Here are some numbered points:
0.05 0.76 1.62 0.92 -2.07 2.03 -0.59 -0.53 1.46 -0.56 1.35 -0.75 -0.78 -0.77 1.88 0.74 -0.73 1.48 -0.35 -0.33 2.38 -0.32 0.06 -0.29 -1.02 0.42 0.57 -1.17 -0.68 -0.30 0.34 0
0.39 1.40 1.49 -0.47 -0.24 1.30 0.05 0.30 -0.68 0.12 0.09 0.38 0.16 0.24 0.48 0.05 0.37 0.18 -0.29 -0.66 0.94 -0.12 -0.49 0.55 1.42 -0.34 -1.21 0.40 -1.53 0.43 0.64 1
-0.34 -0.74 0.24 0.54 1.17 -0.11 1.00 0.92 -0.53 -0.54 0.72 -0.71 -0.44 -0.61 -2.40 -1.19 -0.33 0.18 0.11 0.10 -1.37 -0.09 -0.01 -0.09 -0.72 -0.42 1.09 1.07 1.15 -0.68 0.21 2
0.70 0.08 0.85 -0.20 -1.07 -0.06 -1.80 -0.92 1.35 0.30 -0.63 0.94 -0.47 0.67 1.51 -0.24 0.25 -0.23 -0.30 0.65 0.65 -0.28 0.77 0.80 0.24 0.09 -0.69 -0.18 0.34 0.93 -0.56 3
-1.35 0.29 0.82 0.09 2.76 0.30 3.04 1.71 -2.68 -1.58 0.94 -0.88 0.40 -2.29 -5.31 -1.42 0.83 0.64 0.38 -0.29 -1.80 -0.47 -1.41 -0.13 -0.86 0.56 0.67 2.58 -0.55 -2.69 1.87 4
-0.46 -0.76 -0.82 -0.60 0.86 -1.54 0.76 -0.53 -1.17 0.12 -0.40 0.06 0.42 1.27 0.64 0.51 1.25 -0.80 -0.22 -0.31 0.23 -0.53 0.91 0.64 1.03 0.34 -0.77 -0.32 0.89 -0.43 -0.83 5
-0.16 -1.28 0.29 -1.23 -1.45 0.66 -0.47 -0.80 0.87 0.79 0.01 -0.50 -1.63 0.25 0.72 0.28 -0.27 -0.89 0.53 0.84 0.26 0.04 0.85 -0.74 0.32 0.68 0.33 0.00 0.53 0.23 -0.85 6
0.65 1.29 -3.18 0.08 0.00 -2.15 -1.94 -1.49 0.50 0.94 -2.32 0.38 2.62 2.32 5.33 2.03 -0.77 -1.58 -1.76 0.76 0.29 0.76 0.29 -0.12 0.77 -0.16 -2.04 -2.89 -0.24 1.51 -0.59 7
1.62 0.39 -1.56 0.49 -0.22 -1.05 -1.79 -0.42 0.78 1.27 -0.84 1.99 0.77 0.74 1.29 -0.43 -0.10 0.01 0.54 0.17 -0.40 -0.06 -0.13 0.88 0.69 -1.14 0.21 0.24 0.34 1.63 -0.51 8
0.60 1.66 1.17 0.59 0.02 0.37 -0.44 0.24 0.50 0.35 1.31 0.77 -0.24 -0.86 0.65 -0.91 0.17 1.00 -0.69 -0.80 0.71 -0.78 -0.95 0.77 -0.50 -0.47 -0.47 -0.30 -0.80 0.62 0.62 9
1.38 0.29 -1.71 -0.17 0.53 -1.29 -1.19 -0.55 0.42 1.50 -1.31 2.05 0.94 1.12 0.30 -0.49 0.53 -0.40 0.68 0.51 -1.27 0.17 -0.29 1.38 0.55 -0.98 0.00 0.47 0.52 1.72 -0.65 10
-0.76 -0.39 -1.28 0.23 -0.09 -0.31 0.33 -0.62 -0.48 -0.48 -1.46 -2.18 1.33 0.22 1.45 1.61 -1.07 -0.86 -0.98 0.40 0.17 0.38 0.32 -1.18 -0.40 1.40 -0.55 -1.06 -0.06 -1.33 0.31 11
-1.35 -0.40 0.11 -0.18 0.75 0.04 1.71 0.68 -1.23 -1.44 0.50 -1.80 0.51 -0.68 -2.06 0.37 -0.10 -0.64 -0.53 0.03 -0.51 0.15 -0.02 -1.18 -0.56 0.74 0.44 0.77 -0.36 -1.96 0.49 12
0.00 -1.21 -0.71 -0.47 2.05 -1.13 2.34 0.11 -1.70 -0.43 -0.51 -0.14 0.28 -0.40 -2.04 -0.71 0.57 -0.91 -0.38 0.42 -1.87 0.53 -0.10 -0.52 -0.46 -0.05 -0.05 0.56 0.61 -0.69 0.70 13
-1.00 0.29 1.55 -0.18 -2.56 1.02 0.02 -0.46 0.70 -0.41 1.39 -0.93 -1.04 0.36 1.46 1.15 -0.12 1.22 0.23 -0.10 1.40 -0.71 0.87 -0.91 -0.01 1.33 -0.36 -0.45 -0.89 -0.65 0.25 14
-0.18 -1.28 0.37 -1.03 -1.67 0.33 -0.75 -0.19 0.93 0.41 -0.05 -0.43 -1.54 -0.05 0.80 0.29 -0.69 -0.77 0.83 0.23 0.20 0.37 1.44 -0.75 0.75 0.44 0.77 0.14 0.68 -0.26 -0.92 15
-0.60 -2.79 -0.35 -0.74 -1.84 -1.94 -1.25 -1.52 1.61 0.76 -0.14 0.10 -1.64 1.66 2.64 1.54 -0.14 -1.85 0.63 1.13 0.50 -0.10 3.26 -0.09 0.87 1.39 -0.21 -1.19 1.82 -0.28 -1.70 16
Which two points above are nearest to each new point by angle, seen from the average point of the numbered points? Their numbers follow each, nearest first.
-0.04 -0.15 2.29 0.05 1.34 -0.38 0.47 -1.29 -0.43 -1.83 -0.87 -2.02 0.65 -0.15 1.39 -0.32 0.29 0.12 -2.16 -2.16 1.28 -1.71 0.36 1.71 -0.31 0.49 -0.23 -1.96 2.00 0.11 -1.40 5 0
1.09 -0.21 -0.72 -0.15 1.23 -1.39 -0.47 0.63 0.79 1.12 -0.37 1.69 0.27 0.23 -1.72 -1.82 0.37 0.15 1.51 0.55 -1.86 -0.18 -0.07 1.74 0.50 -1.36 -0.03 1.98 1.35 1.08 -0.59 10 8
0.43 0.11 0.90 0.30 1.06 0.60 -0.20 -0.47 -0.09 -1.61 -0.45 -1.25 0.45 -0.82 1.07 -0.22 0.21 1.06 -1.47 -1.26 0.28 -1.22 -0.72 1.36 -0.49 -0.27 0.32 -1.58 1.25 0.63 -0.92 9 0
-1.17 -0.36 0.19 0.58 -1.65 0.76 0.40 1.12 0.23 0.06 1.73 -0.26 -0.70 -0.44 -0.03 1.23 -0.51 0.13 0.51 0.43 0.44 0.26 0.36 -1.61 0.00 1.20 -0.17 -0.60 -0.59 -0.75 0.85 14 0
-0.69 -2.55 1.00 -1.45 -1.29 -0.59 -0.94 -2.21 2.21 -0.38 -0.99 -1.24 -0.91 1.40 2.96 0.96 0.06 -1.48 -0.39 0.40 1.22 -0.45 3.04 0.42 1.12 1.03 0.51 -1.73 3.15 -0.04 -2.49 16 15
-0.14 1.01 0.48 -0.51 -0.20 0.78 -0.10 0.04 -0.51 0.12 0.18 0.59 -0.01 0.06 0.49 0.51 0.90 0.55 0.03 -0.50 0.66 0.31 -0.45 -0.29 0.86 -0.20 -0.23 -0.12 -1.10 -0.41 0.13 1 9
1.76 1.18 -2.40 0.14 2.56 -1.39 -0.22 0.09 -0.97 0.72 -1.44 2.70 2.42 0.34 -0.54 -1.26 0.50 -0.02 0.32 -0.82 -1.66 0.28 -2.04 1.69 0.55 -2.02 -0.47 0.93 -0.58 2.36 0.51 10 8
-1.41 -1.49 0.86 -0.31 -0.52 0.72 0.18 0.62 -0.38 -0.55 0.36 -1.89 -0.38 -0.40 -1.02 1.05 -0.85 -0.18 0.37 0.78 0.63 0.13 0.76 -1.52 -0.34 1.20 1.02 -0.31 0.06 -1.95 0.42 12 14
-0.14 0.57 0.81 -0.39 -0.19 0.66 -0.09 0.24 -0.77 0.24 0.73 0.47 0.54 0.60 0.73 0.80 0.38 0.24 -0.04 -0.28 0.88 0.37 -0.71 0.74 1.16 0.42 -0.51 -0.41 -1.48 -0.50 0.46 1 9
2.93 2.90 -0.61 2.22 -0.34 2.88 -2.28 0.68 2.20 0.42 0.93 0.51 -1.40 -3.34 -0.29 -3.13 -2.68 2.72 0.42 0.22 -0.49 0.88 -2.67 -0.70 -2.49 -2.76 2.77 0.34 -0.73 3.16 0.47 9 0
-0.33 -0.34 -0.80 -0.12 1.31 -1.40 1.35 0.05 -1.66 -0.26 -0.31 -0.47 -0.12 -0.47 -1.53 -0.32 0.57 -0.54 -0.39 0.11 -1.17 0.53 0.05 -0.62 -0.42 0.33 0.06 0.64 0.19 -0.64 0.76 13 4
-1.61 2.62 1.21 0.24 -0.52 1.49 1.45 0.74 -1.55 -1.51 0.07 -0.52 1.56 0.36 0.26 1.57 0.20 0.49 -1.14 -1.26 2.41 -0.73 -1.68 -0.28 -0.79 1.01 -1.44 -0.05 -2.37 -1.65 1.70 1 14
-0.64 -0.27 0.00 0.33 0.58 0.45 1.41 -0.19 -0.53 -1.15 -0.05 -0.96 0.28 0.10 -0.24 0.81 -0.30 -0.08 -0.86 -0.12 0.48 -0.53 -0.07 -0.52 -0.45 0.22 0.33 -0.74 0.32 -0.40 -0.55 12 11
0.22 0.82 1.40 -0.29 -0.60 0.70 0.18 -0.04 -0.33 0.22 0.02 0.52 0.17 0.48 0.41 -0.33 0.11 0.46 0.36 -0.53 0.47 0.17 -0.80 0.16 0.90 -0.42 -0.99 0.47 -1.24 -0.03 0.24 1 9
0.01 -1.23 -0.49 -0.40 2.35 -1.59 1.74 -0.69 -1.55 -0.97 -1.14 -0.79 0.80 -0.91 -1.22 -1.04 0.43 -0.46 -0.83 -0.81 -1.46 -0.07 -0.12 0.17 -0.81 0.08 0.05 0.35 0.81 -0.31 0.24 13 4
